Each row is where one point has got to under a steady rotation. How many ticks took it there?
The counts run from 0 to 544.
[-82 -19 -12  54   6  46 -12  54 -38 -17 -12 -31  -4 -15 -26  14 -16  31
 -37 -35  18  13  -3 -36  58  41  12   7  23 -34  29  10  -5   6 -17 -32
  -6   9 -14  15   7 -12 -24 -10 -20 -44  15 -43  23 -36 -22  60  10  18
  22  43  24 -30  -4 -55 -14  18   9 -27 -23 -39] | 236
[-76   1 -20  51  14  18 -26  58  -6 -30 -10 -31  -6 -13 -21  24 -40 -36
 -24 -10  26  19  -7 -41  39  39  13  37  -3 -17   7  37  -7  36   8   4
 -16  34 -24  37  23  21 -32  18 -19 -20 -21 -47  -6 -50 -60  45 -19  18
  20   0  -4  -2 -31 -31 -27  20 -13 -33 -10 -49] | 82
[-67 -17 -12  48   1   5 -35  50   1   6   0 -23   0 -23 -27  25 -37  13
 -32 -42  15  31 -11 -30  43  43  23   2  32  -8  51  46  -9  12   9 -32
 -11  21 -45  15   4  -7 -18  20   2   4  15 -26  -8 -52 -11  27  31  34
  22   9  11 -43 -28 -49 -15  28  -9 -41 -20 -65] | 269
[-96 -21 -15  54   4  29 -14  54 -36 -11  -2 -30  -8 -26 -33  20 -17  29
 -38 -19   2  13 -22 -38  69  64   5  -3  25 -20  21  12 -11  29 -12 -27
  -2   7 -11  -1  15 -16 -19 -19 -20 -31   1 -14 -10 -42 -23  41   3  12
  19  19  13 -20 -16 -53 -30  39  13 -35 -17 -37] | 364
[-90  -2 -14  54  16  39 -13  27 -16   1 -11 -45 -11   0 -28  35 -12  -4
 -44 -28  21  14  11  -7  50  58  11  -5  28 -26  -3  18  -3  15 -33 -20
 -23  19 -23  13  20   8 -36  10  -9 -36  10 -29   4 -57 -40  47 -13  24
  16  17  -4 -28   1 -39 -52  31 -13 -43 -14 -46] | 214
[-78 -17 -21  52  -2  12 -42  53 -12 -12 -17 -35 -22 -27 -24  24 -42  -3
 -26 -30   1  19 -37 -29  41  64   3   7  35  -7  27  35  -6   9  -3 -29
  -3  24 -33  11  20 -22 -22 -13 -11 -13  23 -18 -21 -43 -55  24  13  40
   6   1  13 -41 -39 -41  -6  23   1 -30 -15 -56] | 381
[-78  -7 -39  17  43  49  -2  27   1 -27 -13 -62 -10   2 -27  35 -12 -17
 -35  -9  32  11  -1 -22  32  41  -9   9  16 -29  20  35   5  42  -3  -7
  -5   1 -26  23   6  -6 -47  24 -11 -49 -17 -19  13 -44 -45  44 -18  38
  -3  28 -12 -37 -26 -37 -40  -3 -11 -30 -14 -54] | 391
[-50 -14 -33  35  21  14 -49  50   8  -9  -2 -21 -13 -14 -18  34 -27 -13
 -26 -30  27  17 -15 -34  19  42   5   7   8  -6  27  53 -18  34  14 -11
  -8  15 -40  12  10   1 -41  27  -3 -17   1 -24 -16 -67 -23  32   7  47
   3  -5  -7 -31 -44 -29 -18   3 -21 -48   6 -78] | 485
[-79 -19 -37  48  12  46 -26  38 -36  -9   2 -41   4 -25 -30  23 -29 -12
 -46 -48  -2  20 -20 -13  42  43  -1   9  13 -29  -6  18   6   5   3  -4
 -10  25 -26   9  23  -1 -42  32  -6 -40   5 -28   3 -69 -18  46  -1  27
   6   1   1 -15 -21 -28 -34  13   1 -45 -22 -67] | 325
[-70   7 -28  53  -3  10 -53  72  -2 -26 -37 -37 -16 -24 -17  14 -29 -14
 -15 -10  16  13 -26 -31  33  60 -13  20   7 -13  33  22 -46  15   1 -31
  -6  23 -11   7   8 -22 -23  -9 -13 -37  14 -32 -23 -33 -41  39   2  23
  27  18  -5 -32 -42 -35   0  16   1 -23   3 -65] | 402
[-76 -15 -38  28  19  63 -26  36 -20 -10   1 -40  11 -17 -29  32 -14  10
 -44 -27  18  14 -16 -24  44  35   2   3   2 -31  -7  38  11  32   5   1
  -2  -2 -25  11  30  -6 -49  19 -17 -51  -5 -19  -2 -69 -23  46  -2  38
 -13  12   0 -18 -28 -27 -25  11  -7 -36 -14 -68] | 196
[-74   8   0  62 -17   8 -46  64   2  -8 -25 -28  -4 -11 -22  18 -26   9
 -26 -33  17  38   0 -33  37  26  22  20  13 -18  37  43 -32  14   0 -23
 -28  30 -18  22  28  10 -20   5  -8   2  24 -39   1 -51 -39  53  13  27
  28  19   5 -37 -39 -45  -7  30 -17 -26 -19 -63] | 142
[-87  -8 -23  48  26  20  -8  57 -11 -27 -26 -23 -29   0 -19  19 -32 -11
 -19 -10  38  -7 -31 -37  38  60  -3  37  23 -14  25  26  -6  39   1 -27
  -6  15 -18  12  15  -1 -24  -8 -20 -20 -24 -45   1 -29 -69  41 -19  24
  25   6 -16 -23 -25 -36 -20  36   8 -23  10 -30] | 298
[-60   5 -34  47  39  24 -33  73  -6 -28 -23 -17 -21 -16 -20  16 -16  -6
  -8  10  27  14 -19 -47  49  56  -8  31  11  -5  40  38 -26  49   9 -30
  -6  19 -13  14  -8  -4 -28   4 -20 -47  -3 -28 -36 -35 -37  41 -18  28
  25   7   4 -17 -40 -33 -13   5 -10 -31   8 -51] | 79
[-71 -19 -32  57  14  33 -29  68 -46 -21   0 -16  -2 -31 -36  13 -27   7
 -38 -16  -4  32 -20 -49  65  48   3  20   7 -15  23  17  -6  20  12 -19
  -3  26 -10  15  13  -6 -21  -4 -19 -41  11 -21 -12 -41 -14  53   2  19
  17  10  33  -3 -36 -33 -15  -2   7 -35 -25 -52] | 256
[-79  -2 -21  54   8  26 -36  52  10 -10 -30 -42  -1 -26 -33  17 -20  28
 -11 -12  16  30  -4 -23  55  51  10   2  31 -19  63  35 -35  14   4 -39
  -5   6 -30   4   2 -21 -20   4  -8 -35  22 -20 -12 -35  -2  30  20  25
  20  40   3 -48 -23 -61  -3  21 -13 -27 -13 -52] | 399
[-76 -19  -8  44   9  12 -32  60   3 -11 -17 -36 -15 -29 -32  14 -21  26
 -19 -17  18  18 -31 -25  50  52  -4  -1  20 -16  51  30 -22  30  11 -38
  -5  -5 -24 -11  10 -28  -7  -1  -3 -19   3 -14 -21 -38 -11  27  18  32
   9  31  -7 -49 -45 -56   6  24   6 -27  -6 -61] | 528
[-78 -13 -34  45   8  54 -19  53 -36  -8 -16 -35   1  -7 -29  20 -10  19
 -33 -47  12  27  -4 -29  50  33  10  21  34 -25  31  20 -13  -7  -2 -25
 -11  13 -15  21  29   1 -42  -2 -19 -23  22 -42  29 -43 -35  62   3  19
  35  24  24 -30 -16 -23 -36  23  -4 -23 -40 -39] | 107
[-56 -30 -20  23  50  43  -8  48 -14 -18  -3 -41 -16 -12 -45  34 -17 -34
 -33 -27  28  21 -19 -42  21  36   9  -4  -1 -27  16  31  10  54  17 -19
 -11  14 -18  16   3 -24 -21  13 -12 -33   8 -23   2 -45 -24  61   2  40
   5  13   0 -40 -46 -30 -40   3  -8 -37 -19 -66] | 45
[-86   2 -33  46 -13  27 -32  46 -23 -14  -5 -35  -2 -27 -13  21 -31  23
 -47 -19 -12  23 -15 -27  71  46 -11  10  24  -1  20  38 -11  31 -19 -12
  -4  15 -27  16  16   6 -51   5 -18 -33  -9  -9 -30 -48 -41  32   2  29
  -4   2  29 -14 -23 -46 -12   6   6 -30 -12 -59] | 36
[-76  13  -8  50  -5   1 -35  58  -5 -15 -12 -36 -12 -15 -20  18 -22   2
 -44 -15   5  35   3 -24  48  36 -16 -10   2 -16  36  19 -25  30 -17 -28
 -20  24 -19   3 -11   9 -11  30  -4 -38 -14 -10 -22 -51  -7  39   9  29
  18  22  -2 -30 -35 -68 -10  -3  11 -35  -6 -84] | 421
[-80 -20 -33  47  20  32 -17  55 -34 -30  -4 -37 -13 -25 -27  14 -15   3
 -48  -6   6   2 -26 -32  59  72 -22  11  16 -13  17  15  -1  35   1 -10
  -2   1 -15  -6  14   0 -34   1 -12 -56 -20 -11 -22 -47 -38  40 -22  25
   5  12   0 -13 -26 -27 -14  -1  14 -36  -1 -52] | 148
[-102   -1  -12   43   15   28    4   40    0  -17  -10  -42   -2    1
  -31   24  -23  -15  -25  -12   38   12    3  -24   47   38   16   32
   16  -32   17   23   -8   28   -8  -13  -25   13  -27   22   15    2
  -22   15  -13  -18  -27  -39   20  -48  -47   51  -12   16   21   24
  -18  -22   -4  -48  -52   50   -1  -23  -15  -32] | 410
[-74 -19   2  46  26  30 -13  46  -9 -20 -10 -46 -14   2 -31  31 -15 -18
 -30 -12  46  10  -4 -39  34  38  23  -2 -10 -41  -4  14  -5  36 -11 -10
 -25  10 -10  13  25  -3 -27   7 -22 -40  12 -44   4 -51 -41  69 -17  30
   9  36 -16 -28 -22 -36 -30  11 -20 -45  -9 -57] | 193
[-90  -8 -24  47  19  34  -5  65 -19 -33   0 -40   2 -13 -30   2  -5  -5
 -40  -9  17  22   2 -30  59  41 -21  43   6 -32  38  -6 -22  24  16  -3
 -20  20   2   8  19   7 -28  21  -8 -31 -28 -23  11 -45 -25  58 -16   4
  37  26 -12 -11 -25 -34 -38  11   7 -24 -16 -49] | 259
[-65 -10 -37  44  21  26 -26  56 -30 -15 -33 -12 -28 -15 -23  22 -36  -6
 -32 -23   9  17 -22 -43  38  60  -7  14  32   7  34  34  -1  18  -6 -49
  -2  27 -25  25 -13  -1 -17  -7 -16 -35  10 -37 -13 -22 -50  38  -1  46
  28  -2  31 -30 -33 -42 -17   5  15 -25  -7 -47] | 58
[-75 -19 -10  33  33  33   3  48 -22 -17 -14 -33 -12  -3 -30  28 -29 -18
 -28 -23  40  15 -12 -53  22  32  27  17   4 -29   6  33  22  41   3 -26
 -17  15 -26  38  18   1 -12   0 -28 -12   2 -54  13 -35 -55  64 -11  43
   8  17  17 -28 -38 -42 -22  26  -2 -26 -25 -45] | 301
[-82   4 -36  40   8  27 -28  20   6 -13 -26 -35  -5 -14 -18  43 -30   8
 -27  -5  22  15  -3 -19  45  54  12   7  30  -5  25  49   6  24 -13 -12
   0  12 -46  41  20  10 -48   8 -18 -34  10 -34 -18 -47 -65  28 -21  36
  -4  12  18 -29 -15 -41 -11  13 -22 -30 -15 -45] | 231
[-74 -34 -17  29  42  35   1  46 -12 -36  -9 -39 -11  -5 -33  34 -24 -16
 -17 -20  38   8 -25 -47  28  40   9  22  14 -30  32  21  10  36  20 -19
  -2  11 -17  27  18 -20 -30  -8 -26 -25  -2 -50  21 -25 -63  60 -11  23
  10  35   4 -41 -30 -27 -35  10  -6 -17 -36 -47] | 172
[-86 -22  -5  43  37  23   1  52 -22 -14 -24 -42 -27  11 -41  18  -1 -20
 -30 -11  36  15  -4 -37  34  44  -8  19  23 -27  32   5  -2  33  -7 -41
 -25  17  -7   9  13  -5  -9  -1 -18 -24  -7 -40  21 -20 -51  64 -14  21
  38  21  -9 -37 -27 -38 -41  25  15 -24 -13 -39] | 42
[-87 -22 -21  47   8  12  -1  56 -14 -30  -7 -33 -14  -8 -10  22 -27   6
 -38 -26  22  -2  -5 -34  63  65 -16  20  31 -20  46   0 -19  28 -14 -25
   8  11 -13   4   1  -2 -37 -11 -15 -26 -26 -39  11 -29 -55  38  -9  11
  18  30   4 -35  -2 -51 -25  10  16 -27  -7 -28] | 168
[-62 -14 -29  35  17  31 -32  39   1  -6  11 -28   1 -15 -28  31 -24   2
 -43 -51  25  26  -1 -25  42  37   1   7  12 -28  32  42  -8  18   7  -1
 -12  18 -38  13   4  12 -37  46   4 -27  -4 -22  -3 -76   6  33  18  35
   2   9  -3 -30 -27 -38 -33   0 -13 -48 -18 -77] | 49
[-87 -28  -1  46  34  23  11  53 -32 -23  -5 -37 -24  -3 -37  20 -10   2
 -41 -18  20  10  -5 -43  53  61   2   1  27 -25  39   1   7  36 -12 -44
 -16   8 -20   3  -2  -5   2  -8 -11 -29 -15 -31   2 -29 -33  53 -12  22
  25  22   9 -34 -19 -46 -34  15  21 -40 -12 -35] | 41
[-86  -5 -16  53  36  26 -11  61  -2 -32  -9 -31  -4 -16 -39  23 -11 -12
 -16  20  41  22  -4 -40  51  54  28  22   7 -30  34  19 -17  35  12 -17
 -12  16 -14  11   6 -13 -26  -8 -23 -29   1 -35 -16 -36 -22  54 -10   9
  34  24  -5 -12 -26 -41 -39  32 -31 -36 -17 -36] | 191
[-58 -17 -24  42  -2  20 -56  58   7 -23 -21 -32  -3 -20 -15  14 -33  -3
 -20 -43  24  23 -26 -29  23  29  -5  17   2 -25  33  34 -13   3  22 -14
 -10  14 -24  22  23  -3 -24  24   0 -25  14 -46   5 -59 -24  39  15  36
   9  21 -10 -50 -45 -37  15   6  -6 -22 -12 -79] | 289
[-78  -8 -14  41  -1  28 -31  40  14 -15 -15 -48  -2 -13  -8  20  -2  29
 -24 -30  30  15   2  -6  48  35 -14   2  13 -34  39  20 -18  12 -13 -15
  -7  -4 -26   1  16   1 -38  28   9 -38  -5 -32   1 -59 -12  31  -2  29
   0  46 -17 -51 -14 -56   5   5  -5 -36  -2 -68] | 180
[-81   0 -40  38   0  46 -28  44 -19  -8 -13 -43   2  -4 -19  12 -20  15
 -34 -55  19  19 -14 -14  33  21 -14  25  15 -21  10  37   2   8   3 -16
 -16   5 -26  17  36  18 -25  37  -8 -22 -21 -35  23 -68 -35  45   6  40
   6  12  -5 -26 -27 -34 -18  33  15 -17 -11 -65] | 198
